The same turns and mirrors carry the whole set onto itself and the rows of a family onto each other. Which other rows belong to the same family as each row named below? List them in the order they appear above.
These 18 rows form 6 families of 3 rows each.
pizan: [ 1.35  1.17  0.09 -0.93 -1.42  2.49 -1.49  1.67 -2.57  0.31 -0.73  0.56
  1.38 -1.85]
feg: [-0.17  1.33  1.50  0.17  0.69  0.17  0.03 -0.17  2.35  2.06 -0.40 -0.20
  1.55 -3.11]
ran: [ 1.99 -0.72 -1.04  0.46  1.28 -0.26 -0.56  0.55  2.64  0.03 -2.03  0.67
 -0.32 -0.95]
pil: [ 1.89  0.19 -0.83 -1.11 -1.55  2.71 -1.11  1.87 -2.39 -0.09 -1.20  1.22
  1.27 -0.64]
pebuf: [-1.65 -1.38 -1.37 -0.22 -2.19  0.32  1.42  2.03  1.59  3.74 -0.30  0.38
  2.25 -0.22]
veruv: [ 1.02  0.63 -0.03 -1.42 -1.90  3.16 -0.40  1.54 -2.35  0.76 -0.53  1.19
  2.25 -0.99]
Rova: [ 0.04 -3.39 -0.50 -2.99 -0.95 -0.26  0.45  0.33 -0.56  0.63 -1.45  1.39
  0.65 -0.18]
vugo: [-1.37 -1.59  1.57 -3.00 -1.10 -0.21  0.38 -0.12 -0.90  1.98 -0.24  0.34
  1.58 -2.34]
luki: [ 0.28 -1.03 -0.22 -0.75 -0.14  1.35  2.05 -0.09  2.97  1.91 -0.94  1.90
  2.48  0.14]
suv: [-1.34  0.32 -0.49  0.91 -1.05 -1.07 -0.92  2.19  1.05  3.16 -0.38 -1.50
  0.50 -2.84]
Gil: [ 1.00  1.12 -2.95  1.00  0.07 -1.01 -2.06  0.52 -0.33  2.53 -0.51  2.08
 -0.13 -0.21]
Vun: [ 0.09  0.61 -2.76  0.13 -0.94  0.15 -0.18  0.21 -0.07  3.65  0.10  3.15
  1.71  0.94]
goso: [ 0.26 -1.90 -2.87  0.67 -0.99 -0.94 -0.55  2.72  1.53  1.71 -1.67 -0.09
 -0.38 -0.13]
Kuzum: [-0.07  0.33  2.32 -0.84 -1.12  2.47  0.86  0.68  1.06  3.69  1.35  0.81
  0.79 -1.22]
Niluk: [ 2.07 -2.06 -0.51 -0.66 -0.77  2.23  0.60  1.35  1.51  1.60 -0.33  2.01
 -0.85  1.48]
Fadud: [ 1.93  0.32  1.11  0.44  0.32  0.79 -1.81  1.38  0.81  1.47  0.02 -0.23
 -2.27 -1.94]
padit: [-0.53  2.30 -1.26  0.65 -0.45 -0.48 -1.38  0.03 -0.52  4.12  0.67  1.75
  1.42 -1.35]
Pezik: [ 0.17 -1.85  0.47 -2.15 -0.06 -1.39 -1.40  0.43 -1.04  0.33 -1.28 -0.25
 -0.64 -2.50]

Which other rows belong to the same family as padit? Gil, Vun
Which other rows belong to the same family as Niluk? Kuzum, Fadud
Which other rows belong to the same family as feg? ran, luki

The same turns and mirrors carry the whole set onto itself and the rows of a family onto each other. Which other rows belong to the same family as each row named below? List them in the order they appear above.
These 18 rows form 6 families of 3 rows each.
tunuk: [-0.29  2.75 -0.20  0.47 -1.24 -2.13  2.12 -0.81  0.37 -0.70  1.33  1.32
 -0.28 -0.77 -0.46  0.86  1.12 -1.74  2.78]
gab: [ 2.31 -0.71 -2.12 -0.94 -0.72  1.34  1.24  1.37 -0.44  2.08  2.43 -0.70
  0.21  2.84 -1.66 -0.05  0.33 -2.20 -0.97]
zazi: [ 0.50 -2.16 -0.01  1.42  1.39 -0.93 -0.15 -0.36 -1.53  1.43  2.14 -2.15
 -0.53  0.19 -2.33  2.04  1.27 -1.73  0.13]
far: [ 1.47 -0.68  1.52 -0.11  1.49  0.14 -0.72  0.77  0.08  2.62  1.29 -2.04
 -1.28  0.48 -1.19  2.80  0.74 -0.34 -1.17]
Latu: [-0.28  0.56 -2.44 -1.21 -0.60 -2.04  2.38  0.11 -2.79 -0.80  1.80  0.60
 -0.05 -1.05 -2.95  1.18  0.24 -1.56  0.20]
sulaf: [ 1.27  0.36 -1.37 -2.42 -0.04  1.72  1.01 -0.76 -0.33 -0.97 -1.71  2.20
  1.37  1.36 -0.91  0.30  1.62  1.65  0.29]
Pitu: [ 2.75 -0.04 -2.87 -1.62 -0.45  0.54  2.02  0.73 -1.04  1.32  1.51  0.42
  0.80  2.73 -1.66 -0.92  0.25 -1.87 -0.09]
bilaz: [-0.47  1.72  0.68  0.91 -0.76 -1.71  0.06  0.04 -1.34  1.42  2.64  0.38
 -1.22 -0.64  1.61  2.71 -0.39  0.38  0.38]
difa: [ 1.75  0.26 -0.86 -0.85  1.91  1.42  1.03  0.04 -0.02 -1.31 -2.25  2.00
  0.35  2.11 -1.32  2.02  2.26  0.94  0.35]
sube: [ 0.11 -1.48 -2.01  0.99  1.11  1.11  1.22 -0.39 -1.17 -2.14 -0.58  1.20
  0.54  1.80 -2.67  2.02  2.89 -0.72  0.87]
zibu: [-0.32  0.24  1.70  1.21  0.31  1.46 -0.42  0.44 -0.53  0.33  0.32  0.37
  0.19  0.27  1.42  2.96  2.69  1.56  1.13]
kolos: [ 0.86 -1.33  0.93 -0.08 -0.04  2.02 -1.45  0.13  0.82  2.00  1.14 -1.31
 -0.67  1.52 -0.63  2.09  0.90  0.62 -1.48]
gegen: [-0.18  1.15  0.90  1.13 -0.21  0.52  1.26 -0.48  1.23 -1.12 -0.22  0.70
  0.37  0.12 -0.44  1.37  3.60 -1.02  3.13]
fel: [ 1.07  1.48 -1.47 -1.99 -1.28 -1.94  0.61 -0.91 -0.91  1.46  1.94  0.67
 -0.79  0.13 -0.52  0.51 -2.23  0.09 -1.19]
zokuv: [ 0.92  2.46 -1.75 -2.40 -0.45 -2.16  1.97  0.58 -1.29  0.23  1.03  1.48
 -1.19 -0.36 -1.59  1.82 -1.27 -0.38 -0.99]
nepu: [ 0.01  2.21 -0.50 -0.38 -0.22 -0.86  1.38 -0.46 -1.76 -0.97 -0.21  2.77
  0.77 -0.31  1.45  1.60  1.30  1.57  1.91]
Zizo: [ 2.40 -0.94 -1.88 -1.48 -0.23  2.37  1.54  1.42 -0.59  1.34  1.16 -0.21
  1.18  2.73 -1.84 -0.56  1.67 -1.60 -0.11]
tus: [-0.57  1.13  1.61  1.92 -0.92 -0.79  0.45 -0.17  1.26  0.83  2.29 -1.05
 -1.07 -0.55 -0.33  1.97  1.77 -1.99  2.02]

Which other rows belong to the same family as nepu? bilaz, zibu
Which other rows belong to the same family as difa? far, zokuv
Which other rows belong to the same family as Pitu? gab, Zizo
Which other rows belong to the same family as kolos? sulaf, fel

The same turns and mirrors carry the whole set onto itself and the rows of a family onto each other. Which other rows belong to the same family as each row named below? List them in the order they appear above.
These 18 rows form 3 families of 6 rows each.
ris: [ 2.12 -2.48 -0.60  2.00 -0.27  0.93  2.53 -0.24 -0.05  1.06]
Fuv: [ 0.17 -5.13 -0.38  3.18 -1.45 -2.13  1.52  0.95  2.13  2.77]
bukit: [ 0.07 -3.25  2.03 -0.10  0.23  1.84 -0.53  1.51  1.90  1.48]
Bisa: [-0.43 -2.57  0.69  1.18  0.93 -2.17  1.65  2.71  2.92  3.46]
magoz: [ 1.84 -4.73 -0.54  1.27 -0.99  1.71 -1.91  1.65  2.52  3.60]
vaki: [ 3.30 -1.55 -2.00  0.96 -0.22  0.40  2.20  1.35  1.93  4.34]
lazis: [ 2.25 -2.80 -0.86  1.10 -0.77  0.82  3.12 -0.58  0.57  1.23]
Lov: [ 2.11 -3.35 -0.62  2.01 -0.36  1.48  2.65 -0.40  0.14  1.18]
kolum: [-0.22 -2.49  0.12  0.71  1.06 -2.07  1.64  2.48  3.93  2.86]
vol: [-0.14 -5.28 -0.26  3.33 -0.84 -1.93  1.27  1.35  2.14  2.29]
sufod: [-0.75 -4.37 -0.44  3.01 -1.31 -2.25  0.94  1.12  2.08  2.49]
nugir: [ 0.51 -3.38  1.66  0.00  0.30  2.66 -0.34  1.32  2.74  2.00]
gitek: [ 1.51 -4.63 -0.64  1.04 -1.74  1.32 -1.55  1.99  2.70  4.49]
kib: [ 0.15 -2.25  0.47  0.54  1.30 -2.35  1.84  2.22  3.25  2.72]
Sovol: [ 0.41 -3.26  1.67 -0.77  0.20  1.86 -0.66  1.00  1.99  1.74]
tima: [ 1.82 -5.14 -0.27  0.76 -1.57  1.57 -1.30  1.66  2.18  4.41]
bipu: [ 3.92 -2.37 -2.06  0.53  0.18  0.04  2.31  1.50  1.44  3.73]
tiku: [ 3.48 -1.74 -2.27  0.41  0.26  0.57  1.82  1.39  2.14  4.10]

Which other rows belong to the same family as kib? Fuv, bukit, Lov, gitek, tiku
Which other rows belong to the same family as magoz? Bisa, lazis, sufod, nugir, bipu

